(in the rows, 128 means zero)
Which row each row swaps with, under one turn or mirror:
The rows were stretched afterwards, more along some directions than others.
J170: [125 132  89 107 149 145 165 124 130 131 130 131 127 135 147 153 115 149
 102 148 117 143 156 112 125 108 105 145 126 144 128 133]
J631: [ 83  99 139 101 117 125  97 143 119 106 132 135 168 125 132 112 128 161
 145 135 155 103 110 159 125 102 102 129 112  67 110 105]
J806: [ 99 107 133 162  90 130 168  97 113 179 120  97 137 126 145 134 132 111
 105  91 139 116 112  81 151 117 113 135 125 123 166 114]
J717: [132 169 129 143  94 112 172 144 116 125 130 121 104 133 133 133 122  80
 121 122 174 128  95 132 126  91 109 139 123 128 129 143]
J205: [133 125 117 130 116 130 142 128  87 162 119 127 145 139 143 159 157  99
 150 124 175  99  72 158 150 133 139 140 106 122 115 106]
J729: [ 93 119 179 123 138 105 128 106 135 156 126  94 139 108 132 132 124 115
 115 102 135 105  85 139 145 107 118 113 103  62 153 122]
J768: [101 150 157 144 129 101 134  83 118 188 103 100 146 107 132 114 135 121
 137  99 159 106 111  91 146  87 131 101 111 101 147  99]
J630: [125 157  94 128  74 155 143 130 129 116 146 148 153 139 122 116 136  91
 157 142 186 159 157 127 118 124 126 128 146 152 125 118]
J136: [ 81 171 142 143 111 136 169 108 124 199 151 117 143 121 134 106  91 134
 105 113 158 119 100  82 138  52  91 123 128 113 173  98]
J933: [100 149 135  77 107 175 151 126 166  90 148 151 146 149 111 129  88 155
 114 133 119 130 132 112 112 107 134 135 148 107 109 155]
J32: [123 109 107 158 138 116 128 137  92 141 152 110 151 128 178 133 114 118
 123 108 143 124 131 112 133 114 138 129  91 145 146 106]
J910: [122 102 142 133  76 143 171 123 135 133 167 142 151 157 119 107 114 110
 108 125 143 121 122 102 140 134 123 115 133  97 153 104]
J633: [128 115 157 157 133 131 150 128 135 133 134 117 115 131 158 106 145 105
 126 106 143 136 136 122 157 118 140 111 133 155 144 146]
J730: [124 114 130 115 128 115 148 103 109 135 190 117 129 158 149 109  82 111
  98 127 156 105 112 113 125  98 118 135 109  94 141 123]
J17: [135 133 131 113 110 127 139 151 117 123 146 125 148 145  97 139 166  78
 150 129 153 118  82 151 117 138 125 125 117 113  93  98]
J610: [126 108 137 145 116 120 142 125 117 115  97 114 137 176 126 136 142 144
 110 115 127 123 129 144 120 111 156 142 144 102 120 145]
J883: [112 169 129 107 117 109 157 104 163 151 136 165 135 134  90 100 150 140
 141 149 143 131 116 107 122 118 142 126 147 104 124 112]
J487: [147  97 136 130 145 122 147 128 123 121 121 131 116 146 151 131 182 101
 135 117 150 121  91 163 144 162 166 146 117 129 113 137]
J52: [ 97 160 125 111 134 122 163 138 134 148 165 123 156 152 113 140  92 114
 123 137 164 135 107  81 152  98 117 130 116 126 117  69]
J406: [ 97 104 159 111 137 144 157  95 166 150 168 131 142 129 151  99  99 109
 106 145 142 129 116 134 125 133 132 123 118  99 118 125]
J211: [131 107 148 159 125 129 139 112 138 146 126  90 136 134 133 134 147  99
 137 115 166 119  93 164 125 112 141 121 120 106 132 143]
J617: [122 115 127 162 102 128 137 122  99 144 118  98 133 118 139 130 119 104
 112  72 163 140 115 128 140 133 158 116 118 161 159 116]
J669: [116 151 142 135 126 128 188 132 127 152 149 119 110 152 143 109 154 102
 114  99 166 132 103  80 129  99 131 129 112 123 133 107]
J825: [ 69 146  99 118 146 121 148 122 136 155 176 113 135 101 144 101 121 153
 133 138 160 144 113 103 105 102 133 115 102 116 135 108]
J65: [135 107 128  99 143 112 103 150 145 104 140 146 134 101 125  94  92 128
 133 162 117 150 144 137 105 139  90 107 135 123  99 129]
J105: [ 74  85 125 120 116 152 104 112 140 173 141 136 168 109 144 112 114 177
 115 119 114 122 130 114 111 113 144 103  97 114 130 100]
J223: [ 86 123 155 183  80 122 147 118 115 195 133  94 146 139 120 129 147  90
 136  85 168 124  89 119 142  96 115 130 133  76 184 102]
J344: [134 115 107 116 136 130 122 114 104 149 150  88 123 104 150 130 118  91
 145 133 135 134 119 177 117 104  97 110 131 138 108 128]
J890: [ 85  88  92  94 113 144 125  82 114 147 155  99 160 126 141 129 118 160
 129 154 149 100 116 157 106  92 107 127 123  71  84 108]
J813: [103 134 113 103 131 142 135 123 145 139 188 148 153 136 142  93 113 152
 158 171 160 131 142  97 119 100  97 102 144 114 101 112]
J991: [ 77 106 150 114 144 123 133 123 160 114 148 127 119  90 153  72 111 157
 121 108 126 125 147 119 127  83  98 111 128  99 155 156]
J75: [ 74 170 108 127 118 130 155 116 145 156 113 123 129 130 113 113 141 140
 126 142 172 138 119  92 140  95 121 152 139 114 139 125]
J29: [106 140 121 126 106 141 148 135  97 154 131 122 144 167 125 164 161 161
 123  98 156 116  69 109 155 117 133 153 107 120 135  90]
J496: [153  95 141 152 116 127 133 155 126 113 154 139 131 160 169 127 108 106
 129 134 134 126 112 132 132 123 124 121 127 102 110 127]
J167: [ 97 110 162 144 139  99 150 112 132 181 166 125 150 129 138  96 105 145
 111 121 113 102 111  85 124  98 106 101 107  54 149 105]
J832: [ 99  98 115 137 149 132 123 116 135 139  96 119 128 107 138 112 108 155
 105 143 122 130 149 131 142  99  92 126 155 108 118 159]
J324: [166  73 142 155 116 121 142 108 119 178 125 110 143 121 131 119 114  90
 128 112 144 112 107 137 134 156 149 101 103 119 125 115]
J131: [145 160 136 163  70 127 129 135 101 115  89 137 137 143 120 144 128  77
 145 109 183 115 114 136 150 116 147 122 136 131 132 119]
J355: [ 93 120 127 155  96 124 181 101 110 191 171 108 155 119 136 109 124 129
 116  90 149 129 125  76 146 117 112 113 108 114 187  85]
J50: [ 83 135 141  99 156 146 145 143 176 132 156 139 132 103 105  94  91 119
 113 142 132 149 131 118 125 119 119 116 123 125 130 116]
J724: [106 132 114 141 123 137 156 145 111 132 120 100 144 160 100 143 109 125
  92 118 139 162 118 102 165 132 118 118 149 156 143 103]
J935: [145 144 127 116 132 124 183 141 121 114 175 130 117 171 125 118 138  55
 120 151 141 158 106 148 128 130 137 136 132 112 112 109]
J745: [114 113 135 116  97 137 130 120 121 116 180 136 154 144 130 118  99 133
 119 112 146 120 129 134 135 100 112 103 131 124 121  98]
J423: [151 144 109 140 116 103 154 159 134 152 164 131 129 129 130 100  82  89
 119 137 158 149 139  92 109 102  90 125 141 158 115 125]
J196: [120 140 121 145 121 122 127 148 131 117 149 128 138 124 124  87  81 124
 141 160 165 135 177  78 124 101  83 120 152 113 139  86]
J573: [ 99 173 119 126 121 118 175 127 137 159 155 111 146 156  99 142  64 117
 103 127 142 156 117  72 146  99 115 129 151 132 145  90]
J59: [118 129 116 145  83 133 118 130 109 157 143 107 161 121 139 119  69 136
 129 123 157 126 133 104 127  93  72 100 149 141 151 124]
J780: [119 104 132  70 138 147 144 125 147 104 187 154 135 135 134 107  98 146
 118 159 110 117 131 138 122 105  95 110 133 107  77 136]
J599: [132 107 139 143  99 123 150 118 106 138 148 113 132 121 141 120  95 109
 119  83 147 123 110 136 120 112 132 112 126 135 155 108]
J235: [ 98 124 139 159 130  81 138 125  83 156 107  98 129 142 142 103 130 113
 138 122 179 118  97 114 153 114 127 137 101 109 144 117]
J637: [110 156 125 159  90 128 162 140 121 112 135  90 120 141 123 127 119 106
 140 125 187 132 111 130 151 108 104 133 165  95 149 139]
J451: [124 110 119 125  99 122 155  97 110 158 142 104 162 144 126 150 110 106
 144 136 161 124 115 127 135 130 123 110  89  94 106 107]
J701: [112 103 129 142  98 120 128 104  99 155 152 121 153 124 169 117 155 141
 172 109 191  83  92 142 129 109 136 123  87  85 128 107]
J85: [107 172 100 131 120 135 146 138 137 129 117 129 127 148 129 133 160 116
 145 156 177 144 132  99 152 106 117 154 132 142 120 113]
J87: [104 122 144 138 133 140 149 124 149 146 146 117 109 104 142  76 100 141
 109 119 118 127 149  91 103  78  70 110 136 106 158 143]
J774: [ 92  93 105 149 111 145 138 124 135 149 176  67 145 100 129 109  99 115
 133 125 163 140 135 105 125 113  82  83 142 137 157 120]
J522: [125 150 108 104 133 130 103 128 148 112 150 145 153 127 144 104 122 125
 164 163 166 147 146 141 101  94 111 123 146 150  85 130]
J373: [115 140 150 128 112 128 144 137 153 122 156 163 150 109 136 110 103 134
 133 135 146 130 133 146 108  90 114  96 137 103 137 131]
J833: [126 142 125 104 117 135 145 123 106 173 178 114 127 147 121 135 143 114
 137 126 156 119  79 131 104 121 104 148  91  99 132  80]
J454: [105 136 143  80 131 137 123 123 173 113 128 127 126 123  88 118 121 167
 136 148 120 117 132 157 102 100 110 119 153 101  91 140]
J229: [ 82 141 112 142  92 165 131 141 141 120 119 105 141 155 119 153 145 148
 120 121 151 139 110 126 153 121 138 140 144 103 138 122]
J709: [ 85 133 127 169  94 116 185 137 124 164 171 113 141 152 110 112 108 122
 102  97 170 138 103 103 137 118 120 131 131  77 176  94]
J84: [ 90 145 165 159 119 113 153 153 143 141 157 105 141 130 154 120 126  95
 135  88 168 128  95  83 165  92 123 120 123 126 164 109]
J526: [ 90 142 125 115 161 123 140 123 139 133 154 124 144 139 154 112 120 168
 111 148 123 126 108  96 128  85 132 120 104  99 129 111]
J827: [135 123 138 141  94 150 128 122 111 133 103 103 137 164 109 141 123  76
 128  94 157 136 114 151 128 125 135 136 141 121 120 152]
J8: [121  88 140 129 110 120 111 117 102 147 135 138 152 126 157 116 166 129
 159 115 178 101  90 172 126 142 155 115  82 100 105 113]
J6: [117 162 161 143 127 106 148 180 131 114 132 153 127 135 131 102 112 123
 130 122 151 131 124  79 157 112 113 138 115 120 175 106]
J607: [107 166 161 123 114 109 161 129 149 116 157 140 141 160 114 102  95 113
 118 147 140 107 117 116 139  81 103 121 135  49 126 146]
J781: [ 72 121  92 136 122 140 135  91 118 199 146  77 147 106 132 141  93 167
 122 121 150  99 116 115 132  66  74 129 122  94 148  86]
J143: [107 135 134 153 135 119 148 126 145 147 132 147 153 141 149 103  89 123
 127 143 131 124 126 102 124  99 132  97 139  86 119 135]
J49: [139 118 109 104 150 125 144 133 142  93 142 154 103  90 160  79 112 123
 139 141 119 120 171 122 100 117  86 117 128 132 117 154]
J418: [126 129 123  79 174 118 128 118 129 127 158 149 144 128 140  91 132 140
 119 172 123 140 142 121 108 115 129 115 101 155  85 104]
J317: [ 94 127 116 117 101 136 143  93 139 151 183 117 122 136 139 108 146 129
 153 140 165 108 114 119 126 114 140 123  95 107 109  99]
J468: [135 103 126 139 129 126 129 105 102 122 117 140 111 113 164  89 162 129
 132 123 146 108 135 136 129 120 136 128 136 130 146 146]
J880: [ 85 131 134 130 153 114 153  96 122 146 139 111 112 111 170 110 119 134
 135 118 161  95 118 109 150  69 124 149  99  84 160 124]
J657: [131 140 109 166 124 109 132 132 110 127 163  96 151 111 196 117 107 102
 151 142 172 135 150 102 128 101  81 123 127 165 145 115]
J796: [139 109 116 114 130 132 137 149 134  99 196 157 145 131 152 100 122 149
 145 164 147 125 132 137 108 123 100 104 117  99  83 113]
J445: [122 123 104  89 153 114 145 122 144 134 173 113 124 134 129 126 126 123
 118 142 146 135 125 139  97 108 100 151 113 125  95 141]
J985: [145 109 121 146 111 125 141 115  99 151 121 129 123 144 171 116 140 139
 154 101 166 107 116 136 117  91 116 135 133 131 129 146]
J452: [124 116  97 112 101 141 151 149 108 134 133 131 158 160 107 155 124 105
 137 133 165 140 118 118 133 158 126 120 112 134  83  93]
J475: [ 70 142 158 133  76 134 120 121 137 139 118 145 169 129  94 105 131 154
 137  98 166 133 114 116 141  89 121 119 146  95 155 107]
J561: [102  66  97 124 120 162 133 113 125 129 124  85 136  99 144 108 135 145
 119 128 115 121 146 153  98 111  86  99 122 117 113 160]
J608: [123 168 171 137  81 118 145 127 124 149 173 138 166 142 130  97  70 109
 148 126 183 125 104  90 119  98  96 101 121 102 140  97]
J270: [103  61 124 155 126 132 123 119 109 190 146 100 136 122 149 128 111 151
 107 108 136 100 104 124 128 143 139 109 117  91 122  95]
J571: [135 122 125 149 115 132 129 137 109  93 113 123 144 127 134 103 109 121
 118 137 129 157 153 127 133 117 117  99 159 152 135 154]
J390: [110 125 139  95 148 133 118 106 126 134 131 119 147 123 139 104 116 128
 108 118 135 141 115 116 115 125 154 125  88 142 128 108]
J61: [108 141 121 124 117 154 157 147 141 112 175  99 132 152 157 126 124 109
 113 130 152 154 126 105 104  81  95 128 120 119 131 117]
J269: [101 124 151 132 103 126 115 139 120  90  92 131 169 102 128 114 104 143
 139 112 134 114 131 128 120  93 119 112 150 112 145 155]

Swapped with J390: J84
Swapped with J32: J50
Swapped with J205: J630
Swapped with J526: J991
Swapped with J633: J418
Swapped with J631: J229
Swapped with J571: J780
Swapped with J717: J451
Swapped with J52: J617
Swapped with J355: J136
Swapped with J813: J468
Swapped with J935: J344

Which row each row swaps with, under one turn or mirror:
The rows were stretched afterwards, more along some directions than others.
J231: [ 93 141 160  89 175 153 175 131  57 175 124  74 105 133 103 107]
J127: [ 96 160 119 123 100  92 145 150  88 144 139 119 107 124 161 134]
J506: [166 123 123  86 160 131 118 124  79 139  82 128 111 118 116 117]
J960: [168 159  81 134 131 123 102 167 119 114 116 168 105 125 141 137]
J467: [130 114 151 120 175 143 151 136  77 142 108 110  96 125 172 120]
J585: [163 126 186  75 194  88 149 114  66 168 100 132  77 101 100 117]
J736: [141 127 158 143 153 115 142 129 116 182 126  93  88 117 175 127]
J404: [151 145  96 110 217 155 121 122  94 122  87 180 116 136 120 122]
J480: [174 149 163  77 178 110 138 151  49 143 132 106 120 113 143 131]
J943: [141 134  96 123 116 104 139 125  85 156 135 112 145 135 121 119]
J587: [124 183 120 132 208 146 120 119  96 156 144 119 104 114 154 149]
J164: [157 156  87 109 144 142 125 167 107 100 112 190  74 119 147 128]
J128: [150 139 102 130 205 132 104 127  98 132  96 180  90 116 158 123]
J904: [187 148 186  92 192 105 114 161  76 158 116 143  57  88 144 120]
J194: [130 136 115  67 154 102 110 150  49 127 107 125 121 112  70 133]
J412: [159 143 105 134 131  92 111 143  70 148 151 134 141 107 209 135]
J31: [121 122 139 109 163 103 173 114  85 150 119 162 149 136 157  99]
J449: [ 94 178 112 135 120 120 143 156  87 163 146 120 111 117 150 140]
J299: [171 137 171 104 157 125 153 118 117 130 132 154  99 161 120 109]
J680: [139 131 148 106 181 126 136 140  86 157  80 135  89 128 126  90]
J58: [146 134  98 120 116 123 129 170  98 106 107 180  82 120 162 131]
J393: [ 76 145 124 138 152 142 177 122  85 148  96 108 163 149 122  93]
J312: [130 160 139 109 172 139 118 132  81 165 145  84 108 100 132 141]
J689: [139  76 172 102 150 109 178  93  95 153  94 144 115 143 117  98]
J898: [111 168  94 122 197 150 129 105  86 158 133 119 140 121 135 155]
J495: [150 144 109 125 137 116 121 165  99  98 131 180  97 111 141 114]
J546: [193 133 124  87 168 134 117 123 116  95 145 167 135 128 129 146]
J963: [111 138 134 142 107  84 113 139  92 157  91 118 119 123 165 128]
J822: [111 178 102 130 124 123 145 165 105 151 134 110  76 123 165 153]
J538: [163 172 118 133 187 141 119 130  99 173 164  98 115 127 162 142]
J459: [165 125 122 116 185 124 108 120  92 155  74 142 125 123 131 128]
J356: [178 146 132 120 171 140 112 121 104 150 103 166  96 131 167 121]
J521: [151 147 107 124 146 129 117 162 104 118 119 196  59  87 144 135]
J493: [123 169 122 117 124 109 156 149  96 150 150 124  93 113 133 145]
J12: [142 114 120 116 131 128 162 124  90 149  94 135 150 133 172 122]
J147: [144 141 145 132 212 106 104 109 105 135 113 206  82  61 135 157]
J578: [125 166 155 113 215 139 146 128  73 185 131  85 126 123 111 130]
J33: [118 163 115 150 216 103 137 167  99 149 101 127  94 129 179 138]
J656: [103 164  95 120 119 138 147 139 104 142 153 133  91 114 149 151]
J166: [155 143 135 139 223 100 109 123  94 158  74 176  90 105 155 134]
J148: [ 92 140 136 121 138 111 138 151  87 143 135 130 139  88 127 148]
J798: [135 159 137  92 123 148 144 151  67 125 120 127 117 152 133 116]
J743: [142 138 133 108 160  81 147 167 108 134  81 152 126 128  96 108]
J515: [172 126 171  54 179 122 164 133  81 146 129 132 102 127  62 130]
J325: [131 169 133 150 230 129 118 131  93 164 134 119 102 105 159 159]
J876: [135 172 151 135 186  97 123 174  75 154 146 109 115 105 112 109]

Swapped with J393: J194
Swapped with J960: J449
Swapped with J538: J356
Swapped with J689: J480

